Rotation paths and how fast each direction turns (degrees a step):
Each turn is a multiple of 5 degrees from 10 to 175, or 0.
Each row of a path follows its step; steps can be skipped.
Path 1:
step 1: [  9   8  -5 -34   4 -36   2   1  10  15 -10 -17 -55 -11  -3  13  -1   1
 -16  11  51  -9   3  -5  -2   9  13  -6  18  -9  -8   4 -22  -6   0  17
   0 -13  18   0  12  22 -10  -8   9   8 -12   7   7  27  20  16 -41   1
  37  27 -13   2  18  31  -6 -20  22]
step 5: [ 19  -4  -6 -31  10  -3   8  17  -3   1  11 -15   0 -10  14  -4  10 -22
  20  22  23  10  -7  28  -7 -11   0 -18  -1  14   8 -14 -18 -32 -40 -16
  25   8  -5 -12   2 -10 -37   3   2  10  34  36  10  -5  -1   3  10  16
  45 -20 -29  17  -9 -10  -5  31 -17]
step 9: [-13  19  18 -15  -7  14  -7   9  11  10  -5 -12  -6  23  18 -11  -5   6
   9   1  13 -25  -8  -6   0   6 -22 -63  12  39  16 -41 -16   2   6   9
   1  21 -14  61  -6  24 -10   3 -12  -8  -7   1 -21 -28  18  16  -4  -8
  -3  -4 -16  14  -3  10  12   0   4]
step 11: [ 13   6  36 -61 -14  -3  -6  -5   0  16 -28  -3  -7  -3   4   2   3  17
   7 -11  -9   1 -15 -11 -25 -18   1  -3  32  -4  58  -9 -20   1 -14  19
  -7  20  31  32 -13   9   2 -18 -22  15  -8  -9  21  -2   2 -11  -3 -19
  23  12   4  15  -4  16 -12  11 -13]
step 18: [ -4  -4 -55  27   3 -11  -2   9  23  34 -33  11 -41  -2   6  26  16  -4
 -10  -5  26  -5  -3  23 -14  12  21  -5  19  24 -22  12 -15  -3 -26 -16
  -5 -13  15  34  19   6  -5 -20   1  -9   1  30  16  -6   1 -14   4   4
  27   1  -2 -11   4 -20 -11 -23   1]
step 22: [  3 -15 -11  -5  24  16  -8   2  19  18  37 -43   0 -10   3 -15  -1  -7
  -3   8 -11  -4 -36  -3  24  10  11  11 -12  12  27 -13 -26 -23 -17 -21
  -8   9  10  38  26 -32   4  -9  15   2  32   7  11 -22 -21  14 -13   9
  23 -15 -22   0 -14  33   2 -10   4]
step 24: [-17  -7  29  17  -7  -7   7   3 -30  12  -4 -20  19  -2  17 -36  26   8
  -7   4 -16 -24 -15   5  13   0  -3 -14  32  47  -4   5   2  -9  11 -11
   0  25  -6  40  18 -13 -20  -8   8  12   5  30   9 -18  27   5 -13   3
  33  17   2  17 -32  11 -15 -10  22]
step 27: [-18   1  21 -13  26  -1 -23  -9   7  15 -18 -16 -10  12  22  25  36  32
 -12  17  19 -17  18 -28  18 -11  15  -1   2   3  38  -7 -12  12 -30  -7
 -13  34  10   2  19 -18  15   4 -10 -19  15   7  12  14   5  25  18   7
 -32  16  -1  -7 -14  40  -3  -9  18]
step 28: [ 27  17   7 -25 -19   4  -3 -18  -7  25 -16 -25 -30 -12  12   7 -18  17
 -15   6  -4   4  16   3 -28 -31  16 -16   9   2   3  -3 -14  14  -9 -11
  11 -19  -1  32   7 -10  26  -4  -7 -19 -10  33  42  -9  17 -30  -9   5
  -6 -24   5  29   2  39  -5 -29  -5]
step 29: [ -9  -5  32 -29  30 -17  21 -12 -12  20 -33 -23   0  33  13 -21  10  30
 -11  -6  31  -8   4  -5 -21  41   5 -19  14  -4 -26   9 -13  -9  19  -5
  -5  12 -18  16  23  -2  25 -28 -24 -14 -15   5  23  21   8  10   0 -12
  -7   4   5  -4  -3   4  14  11  24]
Directions:
[ 2  3  4  6  4 11  3  4  0  4 -3  3 -7  4  3  9  0 -6 -4  1 -1  3  1  1
  4 -1  0 -2  4  8  1 -8  8  7 -4 10 -4 -5  4 -3 -1  8  3 -7 -9  1  0  3
  0 -7 -5 -3  6 -4  1 -5  4  0 -1  4  4  7 -7] => 155
[  7   7   1  -4   2   6  -3   7   1  -2  -5   4  -5  -1  -5  -3   1   2
   2   3   4   5   0  -1   5  -3 -11  -3   5  -2   8  -2   2 -13  -1  -3
  -5   1  -1 -12  -3   2   9   8   5  -2   3  -3  -2  -1   0   7  -5  -5
   7   2   3   4  -8  -7  -1   2  -1] => 70
[  3   5   0   1  -1  -1   1   4  -2  -3 -10  -2  -1   1  -4  -4  -4   1
   1  10  -2  -8  -5  -1   6  -8  -2   5  -5   1  -7   2   0  -7   3   1
   0  -1   5   3  10  -1  -3  -8  -7   4   3  -6   1   0  13   1   7   0
  -5  -5   0   4   0  -8  10  -5  -2] => 70
[  3  -1   8   1  -2   3  -4   1  -2  -4  -5  11   2  -6   5   0  -4   6
  -7   4 -10  -4   1  -2  -3  -4  -2  -5  -2  -3  -1   3   2   7  -6   3
   5  -4  -4  -2   9 -10  -4   1   0  -3  -1  -1   3  -4   2   2  -4   2
   1  12  10   5  -2   4  -8   2  -6] => 90
[ -4  -6   0   7   9   2   3   5  10  -5 -11  -1   3   7   3   0   5   2
   1   2  -9   1   4   3  -5   1   0  10   2   0   0   0  -7  -1   5   1
  -5   5  -8  -5   2  -3   5   6  -2  -9  -1  -7   2   4  -1  -2  10  -1
   2   1   3  -2   7   2   2   4   3] => 175
[ -1   4   4  -7  -3   5  -4  -4  -1   5   2  -6   5  -5   3  -3  -3 -10
   8  -1   2   3   2  -2   2 -10   4   6   4   0  -4   0  -3  -2   5   7
   8   1   4  -4  10  -3   1   3   1  -8   3  -1   3   3 -15  -2   4  -4
   3  -4   0   4   2  -1  -4  -7  -6] => 125
Path 2:
step 2: [-13  18   6 -27   7 -31   7   6  14  17 -30  -2   7  28   7  -2  13  22
  -5 -14  21  10 -17 -33  36 -41  12 -17  29  -5  -5   6   4   7 -13  14
  36  -1  -6  -4   9 -20 -15  -2 -28  21  33  16  13 -13  31   5 -35  -4
 -22  -9  15   1  -2 -13  25 -12  -2]
step 3: [ 22   0  28 -28  -7 -32 -19  -4  18   8   9 -10  12  43 -11   2  13 -27
   0  15 -26  -8   3  19  18 -15   6  -4 -16   8  11 -11  26 -21  16  26
  13  -9  -4   4  -7  12  14  25 -25  22  20 -16  -3  17 -32  -8   1  40
   2 -14  16 -17  12 -10 -39 -14  -9]
step 4: [ 14  10  -5 -12  -7  14  -4  10  -6  -1  17  -1  18   4 -10  23  19 -22
  -8 -15  -3   0  27  19   5  -8   1 -21  10 -36  18  18  25  -4 -24  30
  37   8 -30 -11  45 -26 -31  17   0  -8  18   5 -25  -6  17 -19   6 -18
   9  26 -13 -13 -26 -10  -6  -4 -23]
step 9: [ 19  25  33  -2 -32  12  -3   3   7  -6 -43   2   8  23  20  27  11  10
   8   3  -5  -1 -24 -14   1  29  13  19   9  18  16 -12 -13 -13  20  25
 -26 -21  20 -34   4  -7 -12   2 -26  25  -3  25   4  -5  21  17  -1  25
 -16 -15  18  16  23  -8  11  28  11]
step 13: [  6   0  50   4   4  -1 -12  -6  -9 -35 -32 -22 -27  15 -28   6 -33  21
  31   4 -10   9 -19  12  13 -14  -6  42  -5   1  -4 -36  -6  17  -4  -9
  23  -1  17 -15 -19 -19  10 -29  -4 -25  17   0  14   8  11  -6 -15 -16
 -16   9   0  -5  -7  18 -18  -7   8]
step 16: [-14  31  22  35  24 -19  17   1  20  22  11  19  20   4  23  10  -5  11
  24   4  13  22   1  13  27  -6 -24  -8 -15  15   5 -38 -13   6   4  21
  14   5  23 -26  15   3 -32  21 -27  -8 -22   6 -20  19  17  -3   5  30
   5 -17   5 -25  -5  21  -1  -2   9]
step 18: [-12 -26  -3  11   2  -7  -2 -40   2  18  48  -5  -5 -18  10 -12   5 -14
 -17   9  -6   4  15  -5   9  13  -5 -16 -14 -12 -14 -13   8 -22 -26  17
  -6 -15  20  18  13  12  16  -3 -12  -1  21  18 -43   3  33 -24  24  30
  -3  15 -10 -40  12 -10  -4 -26  24]
step 21: [ 11 -29  -5  -5   0 -30  -8  -5 -12  14   1 -21  -8  31  17  28  10  -6
 -23  14 -26   9 -19 -46  10 -19  26   2   4 -20  17  16   7   0  13   2
  33   4 -23  26  20  -3  -5 -11   5  -2  -2  43 -11  -6   5   9 -24 -25
  27  -7  -5   3  29 -10 -26  -8   5]
step 27: [-13  -9 -13   0   3 -20   6 -17 -11  24 -43  20  27  27  -8  37  -8  18
  35  24   3 -24   4  -7   3  26  -8  13   1  -7  14  19   4  25   8  -8
 -10 -10 -40 -28  12 -20  -1 -21   8 -15   2   0  18   1  28  -3 -17   3
  23  -9  20  -6  -8  22  23 -25  11]
step 28: [ 24   0  -7 -14 -16  19  -7  -8  -5  -2  -2 -30 -11  36   0   4 -14   7
  26  54  -6   3   3   2 -10  27  35  -5 -11   5 -18  -5  -5   1 -23 -10
  -2   1   1  -4  -6 -18  -3   0 -45  24 -26  35  11   9  10  26 -22  10
  -1 -37 -23 -10  16   7 -22  -4  -7]
Directions:
[ -6  12  -1  -7   3   4   0  -1   0  -6   3  -4  -5  -3   4  -7  -8  -1
   6  -1  -2   1   4   3  -1  -6  -3  -4   5   2  -4  -5  -5   7  -2  -4
   6   8  -1  -5   0   6  -5   2   0  10  -6   4   3   2   4  -5   0  -9
   0   1  -5   0  -4   2   3   0 -13] => 120
[ -3  -2  -1   2   8  -6   0  -7  -7  -5  -2   1  -1 -11  -1   0  -3   3
   0   1  -2   3   6   7   3   4   4   2   1   2   4   1   6  -1   4  -5
   5  -1  -6  -2  -3  -1  13 -12   6   1  -1   1   3 -10   2   3  -1  -2
  -8   4  -7   2   6   9   1  -3   4] => 55
[  3  -2  -2  -3  -2   0  -6   8  -7   9   3   1  12   5   1  -3   2   1
  -7   7   1   1   6   2   3   4  -1  -3  -3  -2  -1   4   5  -1  -3  -3
   1   3   3  -6 -13   1   0  -2 -10   8   2  -8   4  -2   1   4  -2 -10
  -1   9   6   4  -2   2   3  -1  -4] => 10
[  1  -4  -4  -2   5   2 -11  -5   6  -7  -3  -5   5   7  -1   3   2  -4
   0   4  -6   4   5   2   1  -1   2   4  10   4   0   4   1  -6  -1 -11
   2   0   6   8  -1   9   2   6  -5  -6   4   5  -7   3  -6   4  -3  -2
   3   0  -8  -5   2  -2   6  -3  -2] => 100
[  1   1   1  -5  -2   7   0  -9   6  -4   6  -5   4  -3   0  -2   4  -3
  10   0   1  -1   2  -1   5   1   6   0  -4   6   6  -4  -1   6  -2   9
  -9  -5   5  -1  -8   1   3   4  -2   7  -5   3  -2   4 -10  -4  -4  -3
  -8   5   3   1   4   2  -3   0  11] => 170
[ -7  -5  -9  -3  -3  -3  -6  -2  -3  -2   1   5   2   2   1   4   4  -6
   5   8 -10  -1  -2   4  -1  -3   4   5  -3  -6  -9   3  -2  -3  -2   5
   1   7  -2 -10   6  -2  -6  -4  13  -7  -4  -3  -1   5  -6  -2   1  -5
  -4   4   3   0  -7   1   2  -2   5] => 110
[  1  -5  -2   9  14   2  -2  -2  -6   1   5 -13  -4  -5   2   2  -3  -1
   5   1  -1   0   1  -5   6  -3  -5   4   0  -1   1  -1  -3  -2  -4   5
  -7  11  10  -6  -3   0   2  -1  -4 -10  -2  -7   5   0   5   3  -2   6
  -2  -6  -1   5  -6  -3   3   0  -1] => 20
Path 3:
step 0: [ 11  -4 -15  14 -18   3  -5   1 -22   7  32  29   8  14   7  -8  25 -12
 -18  -1 -31  15  26   3   7   1  -3   3   4  -5  -9   1  26  -7  -2   5
 -22 -38 -34  -6  28 -12 -10   1 -23 -19 -32  -8  21  -4  20  -6  -8  19
   8 -26  -2  17 -15  19 -37  -6  22]
step 1: [-21  -9  10 -16  -6  21   0  11  19  -4  -1 -25 -13   3   2  18 -16  19
 -10  21 -12   7  19  14   3  17  24   9 -13   9  14   1 -57  16  24  26
   4   9 -12 -15  -1 -16 -14  15  26  -6  -8  19 -46 -36   8  10   3   6
  -5   5   8  -9   0  14  -5  33  14]
step 3: [  9  29   8   3 -17   7   5   9  -1 -41  -9  -7 -13  10   2 -29  -2 -22
 -22  13 -29 -10  12 -23  29   1   5 -20   1  27  12   0  -4  -7  18   6
  38 -19 -20   1  22  -3   4  -2   5 -47 -15 -15 -29 -11  17  -7 -22 -17
  17 -24   6  -2 -11  -7  13  19   4]
step 6: [-24 -24 -13 -24 -18 -11  -1  11   5  -8   9 -12   3 -13  19  12  15 -27
 -15   8  -2   1  10  -7  -4  -4 -28  -6  44 -16  38  38  -6  20  17 -13
 -12  16   3   4  14 -29   7   3  19 -31 -24 -16 -20  -4  32  -1   3 -15
  -7   4   1 -10 -29  11   6  13  12]
step 9: [-11  -9   6  -1  -9  -7   9   0 -14 -17  19 -18 -35  17  17  -1  39  13
   3   4   4  -1  -1 -33 -30  -6  10  -9  15   1  12  14 -30 -11   4   2
   0   8  -5  49 -13   3 -24 -15  -3 -22 -23  26 -14 -16   0 -29   0  15
  -7  -2   3 -41   1  -2  -4  14 -32]
step 17: [-16 -12   0  -6 -11   1  10   9  37 -31   8  -5 -29  31  26  20  -7 -12
 -13 -10   7 -13 -26   9 -19  21  -9  -5   8  -6  -6 -12   2  33  17  -1
  43  -1 -33  -3 -26  -9 -22  -5   4 -14 -17 -15   4   5   6   6  32  31
   6  13  -6 -23  -2 -11  11   6  22]
step 20: [ -9 -27 -10 -14 -24   2 -17 -10  12 -15   6 -24 -13   0  -7  16  21  31
 -39 -16   4   8   2  23 -25 -21 -23  -1 -22 -44 -10  10   8 -12   0  10
   8  16 -38  27 -15  25  -3  14 -10 -22  14  13 -12   0   5  -8  -7   3
   9 -10 -14   4   1  27  19   0  16]
step 23: [ 19  15  -9  -9  21  14  14 -25  22   0  17   0  -2  -4  26  -1  18  20
 -27 -37 -21  17  37  -9 -14  -4 -14  20  12   3  -3  -3   3  -9  28  -7
  28   3   7  -4  -5  21 -52  26   4 -22  22  -2  27   4 -11  -6  -9  19
 -10 -21  16  -6   1  -5   4   3   0]
step 28: [ -1  18  11 -26  34  -7 -23  10  22  -3  -7 -24  -6  -4  39  -5  11   0
 -14   9  10  11  14  15  25  39 -37   8 -26   7  -4   2 -27  11   8  25
  28 -10  -9  32 -15  22 -19  -6 -12  -4   3  -5   2  21  16  -7 -17  -3
   1   4   2  -5  15   9  35  17 -18]
step 29: [-10   0 -49  -4   3   1   6  -1  -1 -37  11  16 -12 -14  -4  12 -11 -31
  18   4  -3 -14  33 -11 -10  15  -8 -28  53 -10   9  -6  23 -24  -6  -3
   2  -4 -12  11   3   3 -20 -31  11   3  29   8   2  10 -33   2   2   1
   8 -16  -2  12  -7 -19 -16  23   9]
Directions:
[ 7  5  8  0  7  6 -7  2  2  7  6  3 -1  0  0 -1  4 -5  6 -2 -6  7 -6  7
 -5  4 -2 -8  4  2 -2  7  3 -3  3  4  6  3 -3 -6  9 -3 -2  1  1  0 10  1
 -5  3  7  2  9 -2 -3  3  2 -7 -1 -5  4  6  0] => 70
[  3  -3  -6  -5  -5  -2  -2   3   3   5   7  -5  -1   1   1  -7   2   3
   0  -8   5  -1   1   6   0   0  -4  -8  -6  -5   1 -11 -17  -1   4  -3
  -1   1   2  -1   0   6   3  -8   0  -3   2   8  -2   5   5   2   6   8
   1   8   4   0  -2   5  -5   0  -3] => 95
[ -6  -1   6  -2   7  -1  -7  -3   1   6  -2  -2  -6   1   2   8   5  13
  -4  -3   2  -8   1  -6  -4   6  -1   2  -4 -11  -2   1   1   9   2   9
   0   4  -3   0   3  -7  -1   1  -1   4  -2   4  -5   7  -2  -4   2   0
   5  -5   0   1   4   2  -8   7  -7] => 95
[  2   6   2  -2   0  -9  -8   0   4  -2  -2   1   8  -7   2  -2  -2  -2
   1   4   3  -2   3   1  -5 -17   6   0  -9  -3   3   3  -4  -3   3   3
  -3  -3 -10  -1   0  -3  -1  -2   6  -4   6   5  -6  -3  -7   5  -4   1
   6  -1  -6   0   0 -10   3   5  -1] => 170
[ -7   2  10  -7   2 -10   7   7   6   8   8   2   3  -3   4   5  -5   2
  -1  -1  -2  -2  -2  -6   1   5   1  -2  -4   5   3  -2  -2   2   6  -3
   1   4   1  -2   0   3  -3   1   2   5  -4  -5   9   1  -1   5  -2   2
   2   0   2   5 -10  -1   8   9  11] => 70
[  0   8   2  -1  -8   0   6   1  -1  -4   3  -2   2  -1  -8  -1   6   1
   6   0  -3   7   9  -9   3   5  -1  -2   1   4  -4   4   4  -1  -2  -1
  -4   4  -3 -10   5  -2   5  -8   2   2   1  -3  -2  10   1   3  -3   5
  11   4  -4  10  -2  -5  -7  -5  -4] => 135
